T: rows in 3 groups, each row roughly a mix of its group's directions
T (101 x 10)
[[-1.13  1.34  2.22  2.90 -3.00  2.43 -1.40  1.59 -2.89  0.69]
 [-1.12  4.56 -0.20  0.62  0.58 -2.08 -1.24 -0.95  2.06 -3.29]
 [-4.09 -0.87  1.35  2.25 -2.32  2.03 -1.51  1.37  0.36  2.55]
 [-0.16  1.64  0.09 -0.37  1.46 -0.19  5.16  3.18  0.24 -1.67]
 [ 0.34 -3.50 -3.18  0.75  0.72  1.64 -3.86 -1.27  0.77 -1.11]
 [-0.07 -5.27  2.94 -0.87  1.47  1.70  0.53 -0.89 -0.95  0.66]
 [-0.60  1.10  1.91  1.29 -1.69  2.88  0.94  3.53 -2.32 -2.80]
 [ 2.70 -0.90 -1.97 -5.07  0.65  0.92  0.82  0.77  1.09  1.80]
 [ 2.73  2.14 -2.47  1.31 -2.07 -0.86 -1.82 -1.02  3.10  2.40]
 [ 1.93  2.59 -1.53 -0.57 -1.06 -1.86 -3.21 -3.21 -1.99  1.54]
 [ 2.01 -0.56 -4.04 -2.83 -0.32 -3.45 -1.18 -0.31 -1.57 -0.23]
 [ 3.56 -0.60  0.51  0.80  0.43 -0.30 -5.34 -0.91 -0.34  0.97]
 [-0.86 -0.20  1.78 -0.35  1.79  2.98 -0.44  1.67 -0.26  5.04]
 [ 2.60  2.01 -4.13  0.87  0.38 -2.23 -0.10 -2.48 -1.57 -1.51]
 [-2.00 -4.63  1.32 -0.94 -0.08 -0.43  3.43 -1.59 -1.19 -0.84]
 [ 4.31  1.59  1.03 -1.64  0.85  0.52  0.67  2.01 -0.90 -3.67]
 [-1.41  1.30 -0.04 -1.18 -0.61 -1.33  3.86  3.29 -2.20 -2.63]
 [-1.21 -1.19  2.52  0.26 -0.03  1.87 -3.00 -0.27 -3.48  3.27]
 [ 4.37 -0.67  0.30 -1.25  1.25 -0.50 -0.09  4.06  1.86  1.27]
 [-2.76  4.42  0.05  2.34  1.19 -2.04 -0.86  0.71 -2.21  0.58]
 [-3.44 -2.20  3.19 -0.30 -0.05 -0.24  3.99 -0.10 -0.94  0.90]
 [ 0.87 -1.52 -2.94 -2.79 -1.74  4.15 -0.29  1.61 -0.47  1.41]
 [ 0.86 -3.70 -1.38 -3.86 -0.75  1.17  2.10  2.38  0.01 -1.20]
 [ 0.64  1.58  0.38 -2.06 -4.07 -2.86 -2.76 -0.18 -0.86  2.03]
 [-5.16  0.97 -1.45  2.24 -1.15 -1.82  0.00 -2.16  0.68  0.42]
 [-1.91 -2.39 -1.66  0.16  0.70  1.16 -3.71 -2.62 -2.45  1.99]
 [-2.02 -2.33 -0.65 -1.27  1.90  0.32 -4.14 -0.95  2.33  2.42]
 [ 3.67  0.55 -0.05 -2.22  2.23  1.53  1.58 -1.27  3.64 -1.12]
 [-1.97  2.08 -1.72 -1.48 -2.79  1.63 -1.91  3.40 -1.67 -1.70]
 [ 3.83 -0.43 -2.46 -2.02  1.79 -2.67 -2.22  1.33 -1.31  0.93]
 [ 2.24 -1.72  3.20  1.64 -0.66 -1.83 -0.42 -2.76 -0.29  3.47]
 [-1.87  0.34  0.65 -3.38  1.09  2.28  0.85  4.18  1.84 -1.09]
 [ 2.14 -1.92  2.31  2.85  0.73  0.59  2.21 -1.26 -0.08  3.94]
 [ 3.32  0.96 -2.03 -0.97 -3.74 -0.40 -1.35 -2.27 -2.10 -1.40]
 [-3.90 -2.06  2.86  2.37 -1.43  0.96  0.23  0.30 -2.42  1.57]
 [-3.05 -1.84  1.87  1.93 -1.14  0.17  1.63  3.82 -1.29 -2.11]
 [-2.35  2.81 -0.06  4.10  2.48 -0.01 -2.44  1.18 -0.02  0.98]
 [-1.32  0.08 -0.34 -2.48  2.33  1.61  2.68  1.48 -1.11 -4.24]
 [ 0.37 -0.39  3.40 -1.10  0.59  1.69  2.86  2.29 -2.08 -3.25]
 [-3.47  3.01  1.96  1.76 -0.04 -1.25  3.11  2.25 -0.52 -0.09]
 [ 1.84  1.07  3.23  1.67  1.90 -1.74 -0.62 -3.78  0.20  2.34]
 [ 1.56  1.79 -0.39  0.92  0.23 -2.46 -2.72 -3.80 -1.69  2.69]
 [-2.75  3.58  0.12  3.79  0.64  1.63 -0.70  1.71  1.79 -0.46]
 [ 0.01  5.48 -1.25  0.25  1.85 -1.50  1.15 -0.35 -2.42 -0.20]
 [-1.31 -2.26  2.94 -0.44  2.59  2.80  3.03 -1.33 -0.85 -1.64]
 [-1.52 -1.48 -1.07 -0.64 -0.72 -3.07 -1.50 -4.44 -1.92  1.71]
 [ 3.94 -1.10 -0.67 -1.07 -0.72  2.70 -2.56 -1.11  3.15  0.89]
 [-1.02 -2.29  0.28 -2.17  2.70 -0.35 -4.39  1.19 -2.06 -1.09]
 [ 2.00  1.12  2.12 -1.17  0.10  1.96  4.67  1.20  1.45 -2.07]
 [ 3.41  1.62 -2.96  0.06  0.17 -1.05 -0.85 -2.59  3.29  1.47]
 [ 1.03 -1.93 -1.85 -0.20 -0.45 -1.26  2.84  3.23 -0.97  3.89]
 [-2.25  1.03  4.15 -0.42 -0.48  0.51 -2.34  0.40 -1.40 -3.61]
 [ 0.43 -0.04  3.12 -0.67  0.32  1.04  4.76  1.19 -1.61 -2.53]
 [-3.62 -1.81  2.64  3.15  0.94  1.26 -1.22 -1.13 -0.60 -2.40]
 [ 1.74  0.60  1.87  1.32  1.48  0.78 -3.22 -2.82  1.26  3.65]
 [-1.78 -0.40  0.58  2.10  0.32  2.79 -0.85  3.95 -1.33 -3.24]
 [ 2.09 -0.65  1.08  0.29  1.30 -0.11  0.94  5.34  2.61  0.81]
 [ 2.77 -0.07 -0.06  0.09  1.39  1.31 -4.54 -2.91 -1.40  1.48]
 [-0.76  4.96 -1.83  0.61  0.58 -2.29  1.19  2.93 -0.18 -0.28]
 [ 4.59  3.34 -0.80 -2.91 -0.11 -1.09 -0.10 -0.59 -0.45  1.23]
 [ 2.91 -2.01  2.72  0.09  1.99 -0.38  1.27 -4.01  0.80  1.50]
 [ 3.37  0.36  1.35 -0.27  0.45  4.09 -0.66  3.24  0.71 -1.70]
 [-2.02  1.77 -1.04 -1.49 -1.14  3.99 -3.90  0.03 -0.76 -1.06]
 [ 2.50  1.95 -1.98 -2.75  0.89 -3.63  2.41  1.63 -0.71  0.36]
 [ 3.88  1.34 -2.44 -2.21  0.50 -2.53  0.27  1.06  2.37  1.85]
 [-3.68 -0.10 -0.46  0.91 -2.12 -0.49  1.06 -4.46  1.84  0.94]
 [-1.19 -2.24 -0.68 -0.73  0.15  0.14  2.47 -5.56  0.32  0.03]
 [ 2.14 -1.38  1.82 -2.80  0.13  0.75  5.05  0.13  0.00 -0.92]
 [ 0.62  1.81 -2.94  0.90 -1.49  3.31 -2.27 -1.00 -0.63  3.42]
 [ 2.36  2.31 -3.63  0.34 -0.80 -0.44 -3.57 -0.17  2.48  0.80]
 [ 1.09  0.29  0.77 -0.25 -0.67  0.66  2.04 -1.17  5.20  3.04]
 [-3.92  2.23 -0.45  4.18  0.54 -1.40 -1.72  0.74 -0.81  0.43]
 [-1.84  4.72 -0.36  1.07 -0.81 -3.11 -1.63  1.50 -0.68 -1.42]
 [-2.04  0.39  1.33  0.74 -1.33 -3.41  1.45  1.21  3.09  3.39]
 [-3.39  1.41  4.01  0.29  0.93  1.99 -1.20  2.91 -0.44 -0.26]
 [ 1.27 -1.76  1.06 -3.10  2.87 -3.23  2.46 -1.48 -1.26 -0.81]
 [ 0.72 -3.59 -2.69 -3.10 -1.56 -0.56  1.79  2.22 -0.93 -1.61]
 [ 0.10 -1.66 -1.39  1.24  2.05  0.90 -3.87 -3.81  0.86  1.75]
 [-5.10 -0.35 -0.20  0.12 -0.61  1.85  0.51  2.90 -1.93 -1.49]
 [-0.35  3.93 -1.45  3.34 -2.40 -1.15  1.34  1.56  0.99 -1.86]
 [ 0.61  4.61 -2.94 -0.02  0.02 -2.33 -1.72 -1.80  0.27  1.64]
 [ 0.70 -1.04  2.06  2.77 -0.22 -1.78 -1.81 -4.39 -2.31 -0.09]
 [-2.45 -2.39  3.80 -0.76  0.23  0.51  3.43 -0.20  1.34  1.99]
 [ 0.72  0.57 -2.63 -2.31  0.96 -0.12 -0.32 -2.48  3.08 -3.86]
 [ 0.29 -0.67 -0.60  0.32  0.60  1.61 -2.48 -1.83 -1.94  5.23]
 [ 0.14 -0.74  1.60 -0.95  1.97  2.49 -0.78  2.04 -3.05 -4.06]
 [ 2.94  2.31 -3.43 -0.66 -0.07  0.29 -0.44  2.71  3.25 -0.53]
 [-2.15  1.35  1.07  2.27 -0.16  3.79 -1.33 -3.76 -0.68 -1.10]
 [-2.54 -1.88 -0.83  2.70 -0.50  3.29 -2.87 -2.10  1.14 -1.27]
 [-1.75 -0.72  1.54  3.67 -2.23  2.04 -3.29  0.16 -1.20  1.96]
 [-0.71 -0.11  2.18  0.35  2.32  0.15 -3.02 -2.50 -1.62  3.98]
 [-3.66 -0.97 -0.07 -0.55 -0.95  0.28  0.33  0.33  3.97  3.61]
 [ 1.42 -1.61  3.87 -1.75  3.10 -1.65  0.43 -2.69  1.12 -0.97]
 [ 0.54 -2.27  4.14  0.08  0.27  1.98  3.22  1.77  2.05  0.51]
 [ 2.85  2.40 -1.00 -2.80  0.31 -0.01  0.61  3.11  0.71 -3.36]
 [ 1.16  1.26 -0.51 -1.83 -0.51  0.80 -4.23 -4.15 -1.31 -0.60]
 [ 1.89  1.91 -0.21  0.65 -3.57 -4.10 -0.07  1.46 -0.09  2.30]
 [-5.15 -0.03 -1.19  1.34 -2.68  0.15  1.05 -0.84 -0.16 -2.42]
 [ 2.06  0.95  3.34  0.19  0.98  1.69 -0.69 -1.34 -0.54  4.68]
 [ 0.59 -0.74  3.46 -3.17  0.75 -0.42  2.56  3.09 -0.70 -2.09]
 [-0.29  3.47 -1.96  2.98  0.45  0.13 -1.43 -1.14  0.51  3.99]]
which group is each row in? (one row of each group first)
[ 0.74 -1.03 -3.49  2.19 -3.48 -1.80 -0.54 -1.08 -3.00 -0.44]	R
[-2.85  2.50 -0.66 -0.39 -4.31 -1.12  2.01  0.26  2.32 -0.53]	X
[-5.82 -1.46 -1.86 -0.94  0.60  0.42 -0.70  0.47  1.14  1.30]	L

[-1.19 -3.00  0.99 -1.57 -2.83 -0.79 -1.07 -4.19 -1.76  0.54]	X
[-2.23  0.51  1.79  1.26 -0.95 -0.30  1.74  2.98  0.81 -4.58]	R
[ 4.45  0.64 -1.32 -3.17  2.02 -1.67  1.97 -0.87 -0.67  0.79]	X
[ 2.24  0.59 -2.02  0.02  0.57  0.01 -5.89  0.28 -0.12 -0.34]	L
[ 1.07 -0.67 -1.44  1.26  0.68 -0.40 -1.22 -4.26  2.84  3.32]	L
[ 3.33  0.25 -0.37 -2.74  0.51 -4.74  0.82 -1.31 -0.55  0.65]	R
[ 3.41  0.92  0.93 -3.64 -1.06 -1.00 -0.78 -2.07 -3.22  0.83]	X
[-2.72  2.50  0.02  1.95  0.27  3.02  0.17 -3.48 -1.32 -2.02]	X
[ 3.41 -2.53 -1.17 -1.96 -0.60  3.31  0.23 -1.18  2.67 -1.21]	X
